(in the rows, 128 means zero)
Each row of A is roughly a mix of the hidden directions of one of a few groups.
A (132 x 10):
[[141 122 113 162  87 140 128 107 164 113]
 [126 115 176 169 126 116 128 127 116  98]
 [129 161 125 153 158 123  80 127 131 106]
 [142 134  95 115  93 126 109 110 130  84]
 [163 135 119 137 148 169 134  86 122 128]
 [ 92 101 120 116  91 151 103 147 140 118]
 [138 137 122 104 102 133  93 163 108  96]
 [ 87  96 137 145 114 136 134  86 140 124]
 [144 143 155 137 145 138 123 168 142 171]
 [113  81 111 145 142 140 115 151  95 143]
 [142 109 115 126 108 179 143  99 145 112]
 [152 126 140 147 110 161 151 153 160 102]
 [139 146 170 159 145 121 164 140 144 141]
 [132  87 124 166 116 130 155 103 153 138]
 [121 115 142 118 124 129 110 106 171  82]
 [112 164 138 126 116 103  95 148  90 131]
 [153  77 124 143 108 104 121 107 148 124]
 [138 112 103  97 121 162  81 130 126 131]
 [ 89 135  92  91 145 149 112 137 125 124]
 [123 107 103  84 156 138 129  93 129 145]
 [124 129 126 123 160 146 120 151 184 144]
 [148 124 166 126 144 171 132 149 117 156]
 [130 122 105 144 117 170 155 142 167 140]
 [156 111 135 132 168 135 106 102 150 158]
 [ 93 130 114 135 108 101 115 154  87 143]
 [ 80 108 113 131 118 140 120 120  85 115]
 [118 122 133 175  99 118 169 133 145 135]
 [119 144 123 121 168  78 130 145 145 142]
 [183 126 143 136 118 118  90 113 134 117]
 [147 142  97 146 104 151 166 147 148 117]
 [163 127 108 146  88 121 117 136  88 123]
 [ 91 130 125 117  96  83 146 142 122 112]
 [112  94  88 144 131 157 128 111 113 154]
 [153 155 127 126 160 120 130 168 156 150]
 [168 104 128  84 100 118 136 132 141 118]
 [122 161 163 101  99 113 133 140  96 126]
 [123 128 141 127 166 113 117 171 114 164]
 [140 113 164 138  91 150 147 111 112 100]
 [107 166 148 117 108  81 127 145 122 128]
 [120 130 175 113 112 108 150 127 110  92]
 [143 167 132 139 113 127 103 164 148  98]
 [161  96 109 133 128 150 129 159 151 159]
 [117 135 157 109 155 116 129 134 176  99]
 [ 83 134 103 107 135  97 142 155 123 143]
 [100 124 130 102 110 125 108 159 103  88]
 [173 156 145 153 143 103 119 128 112 147]
 [139 104 160 151 143  91 126 121 154 157]
 [113 130 146 118 127  86 118 117  76 131]
 [122 108 103 158 117 155 132 115 141  82]
 [101 115 130 102 127  88  91 149 125 107]
 [138 148 143 103 168 152 141 113 120 165]
 [150 116 126 150 118 108 135 104 125  72]
 [140 154 110 130 123 130 106  81 156 100]
 [115 116 158 154 146 159 171 131 145 130]
 [126 165  91 116 118 149 104 147 156 112]
 [125 131 160 134 105  92  94 132 144  96]
 [125 165 155  99 137 142 124 166 105 137]
 [134 162 120 117 130  87 114 120 172 116]
 [123 169 133 107 150 143 114 150 135 170]
 [ 97 101 165 118 124  91 155 130 119 128]
 [150  79 121 112 125 167 114 110 124 117]
 [112 102 150 124 129 104  97  83 111 119]
 [120 148 124 133 153 103  80 104 143 105]
 [118 148 130 115 128  82 103 104 109  96]
 [156 161 134 126 124 175 123 131 141  97]
 [147 128 156 116 102 150 129 169 150 154]
 [161 131 140 175 107 159 143 123 125 115]
 [127 164 111 124 110 174 139 138 132  96]
 [156 122 114 117 157 164 161 149 151 135]
 [162 117 135 145 101 120 147 133  81 147]
 [154 150 129 109 123 129  93 127  97  88]
 [124 122  75 139 156  99 121 138 120 152]
 [122 113  90 128  93 118  86 136 136 149]
 [112 155 116 145  94  98 104 157 124 149]
 [ 89 141 131  97 120 126 116 167 106 106]
 [100 104 129 127 164 135 146  94 159 114]
 [105 117  76 127 147 128 146  96 121 115]
 [ 96 104  78 120 119 153 134 118 139 117]
 [121 141 157 130 121 170 121  96 128  90]
 [153 101  98 149 124 117 117 164 126 161]
 [131 154 154 167 120  95 160 142 133 137]
 [112 125 171 118 179 140 137 115 138 135]
 [ 92 130 149  98  94 127 162 139 136 111]
 [143  82 137 143 129 148 136 162 105 152]
 [144 110 123 122 147 178 147 148 151 152]
 [117 142 128 115 161 184 139 115 112 133]
 [118 137 143 115 140  75 104 118  96 120]
 [125 161 157 102 113 104 131 128  90 151]
 [124 157 106 170 132 158 112 151 132 152]
 [ 96 153  88  93 113 116 129 143 118 115]
 [135 150 176 113 107 140 154 110 140 104]
 [ 96 107 105 115 100 117 122 172 138 142]
 [137 129 149 109 106 118  98 157 100  90]
 [143 179 107 117 133 160 149 119 114 140]
 [113 130 132 123 161  91 114 115 102 167]
 [149 139 184 143 151 115 118 136 131 152]
 [129 121 115 157 118 165 158 102 144  97]
 [144  96 103 143 134 142 142  95 159 156]
 [ 91 113 120 157 165 108 101 121 112 126]
 [127 137 102 164 117 119 111 103 108  86]
 [ 85 120 149 158 156 126 155 121 143 146]
 [124 138 108  94 176 144 137 154 147 135]
 [142 182 134 120 121  90 146 114 138 127]
 [146 101 131 162 102 136 121 138  81 136]
 [103 155 161 117 115  94 148 147 102 130]
 [116 171 113 154  86 119 135 149 130 117]
 [109  99  81 147 115 152 129 122 155 124]
 [113 153 132 130 147  67 136 142 118 133]
 [162 126 147 118 116 100 103 116 102  91]
 [118 173 135 116 149 143 123 141 165 156]
 [137 164 145 116 104 149 153 122 156  95]
 [162 100 157 125 109 139 153 142 162 119]
 [121 143 142 115  83 167 154 136 125 107]
 [140 120 160  95 117 129 145 160 118 167]
 [151 109 113 163 170 115 124 121 159 128]
 [115  95 121 115 142  90 130 113 158 162]
 [101 144 115 122  90 142 106 110 107  93]
 [111 175 127 155 116 110 140 158 152 135]
 [116 148 140 116 189 132 130 132 114 152]
 [146  98 140 164 105 167 121 143 132 110]
 [137 139  94 141 154 162 131  84 134 128]
 [115 179 111 126 129  88 127 104 117 123]
 [149  78 163 150 116 122 134 111 126 113]
 [146  90 168 110 122 104 151 142 122 110]
 [ 96  91 115 123 120  98 123  90 111 120]
 [150 132  97 129 144 135 138 117 181 104]
 [150 128 149 114  92 104 137 126 105  87]
 [113 158 184 150 140 142 129 130 142 136]
 [114 164 128 169 152 106 118 104 109 122]
 [123 151  88 134 131 114 143 164 164 142]
 [150 109 112 104 146 116  78 136 139 152]
 [149 143 109 153 110 153 125 135 159  87]]

One row of each group comes first, with its name. Which group is each row after those in?
[122 178 159 105 130 152 148 116 119 139]
<76>
[146 147 179 149 151  98 131 133 131 141]
<77>
[112 135 129 172 146  91 140 106 155 141]
<106>
[116 118 103 144 127 170 111 160 161 123]
<80>

[128 143 127 137  90  79 119 159 120 138]
<76>
[144 106 144 111 165 106 116 146 117 168]
<77>
[149 127 139 141 145 153 141 144  87 168]
<76>
[142 112  99 160 118 167 149 101 144 130]
<106>
[141 112 144 121 172 101 147 101 156 135]
<80>
[169 162 125 156 130 110 111 131 150 152]
<106>
[148 144 153 134 129 152 172 152  98 127]
<77>
[116 105  99 113 130  94 143 108 156 160]
<106>
[146 131 113 126 146  82 105 111 102 157]
<80>
[152 127 132  92  94 155 140 158 146 143]
<80>
[114 172 159 129 102 129 135 136 115  92]
<80>
[150 131 109  95 155 114  83 145 134 139]
<77>
[129 100 178 140 103 108 143 145 114 113]
<106>
[ 85 123  75 118 119 126 139 114 117 122]
<76>
